(in the rows, 128 means zero)
The same turns and mirrors carry the whole set onto itself, and each row onto the other rows of its family. Which rows share a family with each named row? Give them in list order.
These 30 rows form 5 families of 6 rows each.
J440: [137 145 130 164 110  95  87 116 123 124 119 144 135 164 122 158 132 138
 130 127 137 101 117 119 126 158 127 144  94 123 144 165 129 120 114 133
 118 123 111 128 133 128 162 123]
J40: [132 131 133 104 132 125 139 139 130 126 132 142 131  93 143 116 111 173
 144 126 128 159 125 152 150 107 105 126 127 153 119 130 131 140 119 151
 167 119 166 114 118 139 101 135]
J362: [100 128 139 122 128 140 125 120 124 138 170 155 133 138 110 113 113 147
 131 175 128 154 115 115 113 127 101 115 136 130 145 149 132 142 132 149
 168 135 117 131 116 120 122 167]
J383: [168 145 124 139 124 111 105 117 108 127 120 129 109 154 162 126 129 137
 127 115 120  98 129 128 149 159 147 143 116 127 123 144 127 143 120 128
 146 118 150 108 158 127 140 106]
J795: [160 141 123 147 118  89  91 118 129 115 109 138 125 152 142 146 130 146
 142 104 132  92 127 150 141 144 149 139 113 140 133 148 130 149 113 145
 121 126 139 116 156 122 159 108]
J896: [103 133 130 102 133 125 137 133 137 133 192 130 123 120 114 105 107 151
 124 162 135 159 107 118 101 128 116 122 143 126 131 139 134 132 133 126
 154 125 132 125 115 114  99 154]
J202: [148 139 125 112 127 143 123 119 135 116 155 136 134 104 140 117 108 180
 134 113 141 168 125 138 149 124 108 142 138 138 133 117 128 140 130 144
 136 122 163 110 118 109  88 132]
J308: [ 77 111 129 115 146 110 140 149 140 148 103 151 113 115 104 154 163 119
 150 123 139 128 120  99 108 130 133 122 172 148 129 121 147 114 123 143
 124 134 125 147 136 142 140 150]
J173: [139 132 127 110 126 123 124 130 135 106 162 121 146 109 126 124 101 174
 133 131 129 166 122 167 134 101 102 123 109 137 125 142 126 139 131 151
 139 136 150 120 110 109 103 130]
J423: [ 85 113 131 125 144 115 140 153 137 130 119 122 123 117 109 155 162 102
 136 114 141 109 129 101 103 129 146 145 171 137 128 113 143 102 124 116
 103 120 116 143 120 147 132 133]
J438: [164 140 127 144 122 131  99 100 122 121 108 140 125 142 150 127 131 144
 141 109 133  95 125 131 151 162 151 146 146 119 137 123 136 155 129 142
 117 123 147 106 159 118 150 114]
J462: [ 95 110 136 121 143 115 135 155 155 136 107 130 129 103  97 153 159 124
 140 132 134 139 115 101  99 142 136 144 165 142 112 102 128 113 130 113
 107 138 101 141 138 130 127 144]
J665: [106 138 127  99 136 130 114 136 140 124 191 132 133 123 108 122 109 142
 127 160 130 152 118 114 101 111  95 127 130 126 132 140 139 134 138 133
 150 144 112 114 105 110 101 150]
J467: [135 127 109  93 139 122 128 148 145 112 162 129 123  98 141 117 105 163
 134 126 121 158 121 140 134  96 101 122 131 134 122 121 143 143 129 136
 141 131 151 101 105 119  91 136]
J479: [109 150 139 153 120 109 107 115 108 151  97 137 139 146 128 154 145 145
 137 143 147 116 119 109 143 153 111 151 104 118 142 173 131 105 107 130
 141 112 128 119 130 149 149 126]
J895: [118 105 131 125 137 140 129 143 131  97 125 123 148 115  98 151 147 116
 133  99 115 116 145 148 112  94 138 128 165 140 122  95 142 136 139 142
 100 141 113 146 112 135 161 134]
J451: [133 164 126 137 119  94  80 121 126 140 121 130 128 148 132 152 126 137
 135 137 146  96 117 110 126 156 115 157  94 119 131 170 138 119 105 123
 137 120 125  97 136 130 136 115]
J431: [121 120 142 125 136 151 123 142 103 115 104 132 162 121 105 141 147 120
 134  98 103 127 151 128 141  87 124 123 172 137 130 110 124 121 145 138
 129 123 122 142 109 155 153 131]
J492: [117 123 122 115 129 116 125 127 148 120 178 139 120 126 117 125 108 162
 130 164 136 165 103 136 106 127 104 111 110 131 133 150 135 141 134 151
 141 150 122 130 122  96 111 151]
J534: [ 90 106 126 129 139 116 138 153 150 116 117 134 129 102  94 170 156 119
 137 113 138 128 122 123  97 120 127 136 143 140 117 107 153 109 122 136
  94 137 111 153 110 139 148 145]
J855: [168 145 109 136 125 107  84 116 119 120 121 134 118 160 155 128 118 140
 133 126 115  87 128 131 143 140 135 131 119 116 134 145 137 159 123 131
 136 124 136  91 146 122 149 114]
J473: [ 92 122 121 113 148 113 120 152 148 131 117 130 115 119 101 165 162  94
 140 116 133 100 130 102  93 123 132 142 165 137 118 110 152 120 125 126
 107 143 105 128 127 138 141 132]
J699: [127 117 118 126 141 136 117 150 123 107 108 120 142 120 114 155 149 102
 128  91 103 106 148 123 125  92 126 137 164 122 123  97 142 121 134 120
 102 126 116 122 101 150 147 124]
J952: [137 134 130  96 133 138 140 138 127 114 172 128 128  97 135 104 102 163
 122 125 121 163 120 140 132 109 109 126 131 129 113 124 130 130 142 131
 153 120 154 119 107 128  95 131]
J292: [133 149 144 156 113 110  94 119 133 137 102 131 151 137 125 146 136 143
 138 149 140 107 111 104 128 179 133 161 109 125 131 152 123 108 120 106
 127 113 102 117 139 134 145 127]
J532: [130 117 137 130 137 164 127 131 117 111 117 126 149 114 102 142 146 124
 127  90 114 135 140 124 131 105 127 143 184 117 128  82 127 131 145 135
  96 131 131 134 118 128 135 128]
J455: [149 131 128 136 132 117 108 112 109 131 101 143 121 156 153 122 140 143
 144 130 118  97 136 140 156 139 146 123 142 133 132 145 131 164 130 149
 152 134 138 112 167 132 164 118]
J276: [134 155 132 152 116 103  97 114 110 144 130 122 129 165 136 140 130 129
 123 145 138 104 119 108 129 168 135 154 107 116 141 167 126 117 105 114
 141 108 130 114 141 128 139 121]
J698: [120 132 134 119 127 129 117 128 148 128 172 140 139 130 117 113 112 164
 129 172 134 165 111 108 111 148 116 129 131 144 134 137 117 138 140 121
 154 136  98 125 126 103 102 161]
J29: [124 113 135 124 143 146 135 147 115 105 120 124 131 121 122 138 157 103
 125  89 110 104 148 117 127 108 147 136 175 131 121  97 135 119 149 123
 112 127 115 142 117 150 145 120]

Same family as J455: J40, J362, J308, J479, J431
Same family as J202: J438, J462, J292, J532, J698
Same family as J699: J665, J467, J451, J855, J473

The same turns and mirrors carry the whole set onto itself, and each row onto the other rows of its family. Which rows share a family with each named row? Give them in list order.
These 35 rows form 7 families of 5 rows each.
J417: [142 158 104  83 102  95 153 101 123 135 141 136 114 154 114 112 109 125
 119 136  98 107 140 122  67]
J406: [159 141 129  71 131 108 154 139 162 150 155 163 115 116  86 103  75 126
 104 100  87 138 127  99  66]
J700: [157 140 135  66 135 101 144 139 146 152 171 139 100 109  96 111 100 111
  87  99  94 141 100  93  61]
J468: [159 137 141  56 119 102 153 154 149 147 143 147 122 111 106 101 110 125
 110  96 106 147  97 103  41]
J970: [159 113 124  92 160 112 170 139 134 124 138 126 121 129 114  93  94  95
  97  90 111 112 116 142 133]
J577: [165 166 170  93 131  98 163 146 124 162 143 137 149 123 113 104 157 122
  68 140  83 138 136 121 111]
J627: [150 147  94  84 104 109 168 113 127 127 123 137 142 137 136 112 134 150
 108 118 104  95 148 127  80]
J318: [158 163 172  90 115  87 165 131 137 156 127 140 151 118 122  96 170 133
  66 130  80 139 145 133  95]
J505: [162 158 151  77 128 110 151 145 134 153 127 150 162 130 137 108 173 136
  70 120  86 140 138 123 111]
J929: [170 163 167  82 133  90 157 121 139 162 150 144 141 123 122 116 169 149
  64 105  76 134 142 111 109]
J825: [161 120 116  93 162 116 165 141 137 134 141 123 124 133 117  86  98 112
  82  83  76 108 129 142 142]
J98: [157 120 137  96 147 113 167 123 141 117 149 121 110 126 109 103  90 113
  69  91  89 108 148 134 139]
J731: [155 146 143  70 136  97 164 157 142 165 139 137 112 111  86  94  98 112
 105 109  88 133 101  98  60]
J683: [154 142 152  57 146 106 146 148 158 158 145 154 117 121 101 105 102  97
 104  83  96 141 102 110  57]
J404: [171 157 153  82 116  83 138 144 126 157 151 145 142 133 115  95 170 144
  70 134  89 144 131 117 114]
J297: [160 140 119  84 101 109 183 104 127 134 131 135 148 145 127 115 113 136
 113 127  97  92 138 126  64]
J783: [141 116 104  82 123  87 124 123 128 103 113 151 105 132  92  77 143 149
  80  92  69 106 102 123  89]
J165: [158 129 107  68 143 100 126 120 144 111 113 159  99 150  91  78 154 145
  83  91  97 117  90 125  84]
J377: [158 145 100 100 104 103 173 121 115 125 139 121 138 152 124 107 118 137
 118 123 119  97 125 128  78]
J307: [144 129 110  72 121  94 116 130 132  97 111 141 119 130  96  75 163 134
  83  83  96 128  99 123  83]
J690: [166 135 169  96 122  82 142 124 139 152 141 149 150 121 131 103 177 126
  60 105  88 137 117 137 110]
J791: [160 125 136  84 158 123 174 144 149 122 119 146 118 123 105  85 100 107
  81  99  92 104 145 144 140]
J256: [161 133 125 102 149 119 163 130 151 116 134 130 122 126 117  93 108  98
  83  99 100 129 135 151 150]
J333: [141 144  92  87 100 108 165 106 115 131 136 128 137 131 145 106 116 121
 116 137 103 110 140 130  79]
J527: [153 142 153  75 118  99 134 151 136 147 155 143 120 111  95 116 105 119
 113 104  85 142 100  90  59]
J619: [166 135  97  81 101 109 152 111 119 120 137 128 131 135 141 123 130 127
 117 126 115  94 145 125  98]
J654: [163 117 126  90 149 103 174 128 145 109 135 128 124 131  93  97  93 106
  94  82  85 103 125 125 142]
J563: [160 122 123  68 126  99 122 124 158 110 100 151  99 123  84 101 158 136
  72  91  88 132  96 120  95]
J373: [149 124 118  71 130  91 136 105 148  96 114 146  88 126 105  95 161 140
  81  78  74 119 107 128  88]
J837: [160 139 159  70 125 105 152 157 145 146 164 153 117 124  84  89 100 118
  94 100 108 142 109 101  55]
J871: [148 135 123  67 138  96 126 135 142 105 103 147 100 143  81  75 154 141
  70  91  78 118 113 119 101]
J186: [164 132 110  87 122  94 121  96 130 110 121 136 103 149  99  81 167 127
  84 108  83 119  88 128  94]
J169: [165 169 159  83 119  80 168 142 137 164 137 147 145 125 128 129 161 124
  74 120  80 126 140 123 108]
J51: [170 110 139  76 145 102 172 137 159 131 145 142 135 117 133  92  98 113
  76  83  82 125 144 139 135]
J242: [153 138 106  84 104 102 172  92 126 125 151 133 128 145 135 130 131 132
 112 126 120 109 131 124  79]

Same family as J242: J700, J929, J98, J373
Same family as J51: J417, J406, J690, J186
Same family as J783: J683, J404, J297, J256
Same family as J654: J527, J619, J563, J169
Same family as J970: J468, J577, J627, J871

The same turns and mirrors carry the whole set onto itself, and each row onto the other rows of its family. Which rows share a family with each named row? Give them in list order.
These 28 rows form 7 families of 4 rows each.
J402: [129 149 160 126  97 150 151  88 179 134 118 143  99 130 136 139 127 119
 132 138 119]
J209: [125 160 172 131 112 142 141 115 135 129 132 155 105  98 133 140 155 146
 133 127 110]
J465: [113 133 161 135 109 117 152 116 150 112 111 127 143 118 123 125 163 136
 110 127  94]
J647: [133 114 107 115 154 119 149 135 150 139 105 116 140 135 147 160 103 122
 160 120 158]
J523: [120 145 126 107  90 134 162 114 145 132  97 133 111 116 106 136 149 121
 127 131 135]
J329: [120 127 159  95 140 153 135 115 122 156 141 154 118 150 117 150 133  84
 135 111 116]
J128: [133 127 135 126 137 129 139 130 117 145  96 114 169 148 140 132  84 126
 172 113 127]
J963: [135 125 133 130 158 128 116 106 102 158 141 112 160 145 159 165 127 124
 135 120 144]
J738: [112 119 163 115 139 147 156 131 131 122 129 120 154 147 117 129 169  92
 126 113 113]
J948: [132 112 141 115 168 113 128 122 139 154 138 146 137 150 156 169  89 113
 142 108 123]
J941: [135 148 160 113 137 154 158 130 126 130 164 153 123 128 129 163 151 100
 136 104 123]
J132: [128 127 117  91 128 146 166 131 137 136 119 127 132 145 113 156 137  83
 142 114 152]
J983: [131 143 141 115 128 143 136  96  94 150 151 122 149 148 132 159 155 104
 114 118 134]
J721: [121 133 116 128 116 106 145 118 158 135  81 124 123 108 139 141 114 157
 143 139 141]
J175: [101 158 169 117 108 126 128 102 122 149 105 162 113 123 115 126 142 132
 121 128 107]
J955: [127  91 149 129 174 132 141 139 144 130 127 106 159 143 147 144 131 106
 149 115 119]
J7: [138 140 132 106 117 135 168 127 114 138 120 130 171 161 119 142 108  95
 142 101 117]
J220: [144 139 137 108  78 135 160 103 134 135 116 130 139 131 111 135 117 115
 130 122  87]
J805: [111 142 148 138 138  87 122 111 141 145 104 155 132 122 155 146  98 162
 128 125 113]
J279: [137 137 150 129 175 129 146 141 132 135 151 146 143 133 162 168 115 124
 156 102 141]
J24: [142 124 140 130 102 129 134 107 139 145  89 115 135 120 133 124  95 150
 159 134  98]
J535: [116 147 161 147 133 135 131 105 167 142  91 132 117 132 159 130 107 143
 164 137 145]
J554: [130 148 143 128 101 128 126  80 109 147 133 123 132 122 134 148 158 141
 105 137 116]
J200: [130 149 162 151 148 113 130 128 140 132 120 144 126 103 167 148 119 169
 156 123 127]
J446: [127 158 149 115 120 143 172 106 164 130 137 148 131 162 136 161 124  84
 126 112 138]
J123: [127 104 147 148 145 104 137 124 165 121 111 113 147 117 156 138 124 153
 133 130 101]
J904: [114 151 149 136 157 129 154 123 155 135 111 137 153 165 160 148 102 109
 156 111 164]
J100: [135 132 137 146 132 116 108  89 115 154 125 110 141 116 160 151 126 160
 127 138 126]

Same family as J446: J402, J535, J904
Same family as J554: J963, J983, J100
Same family as J647: J523, J132, J721
Same family as J209: J941, J279, J200
Same family as J175: J329, J948, J805

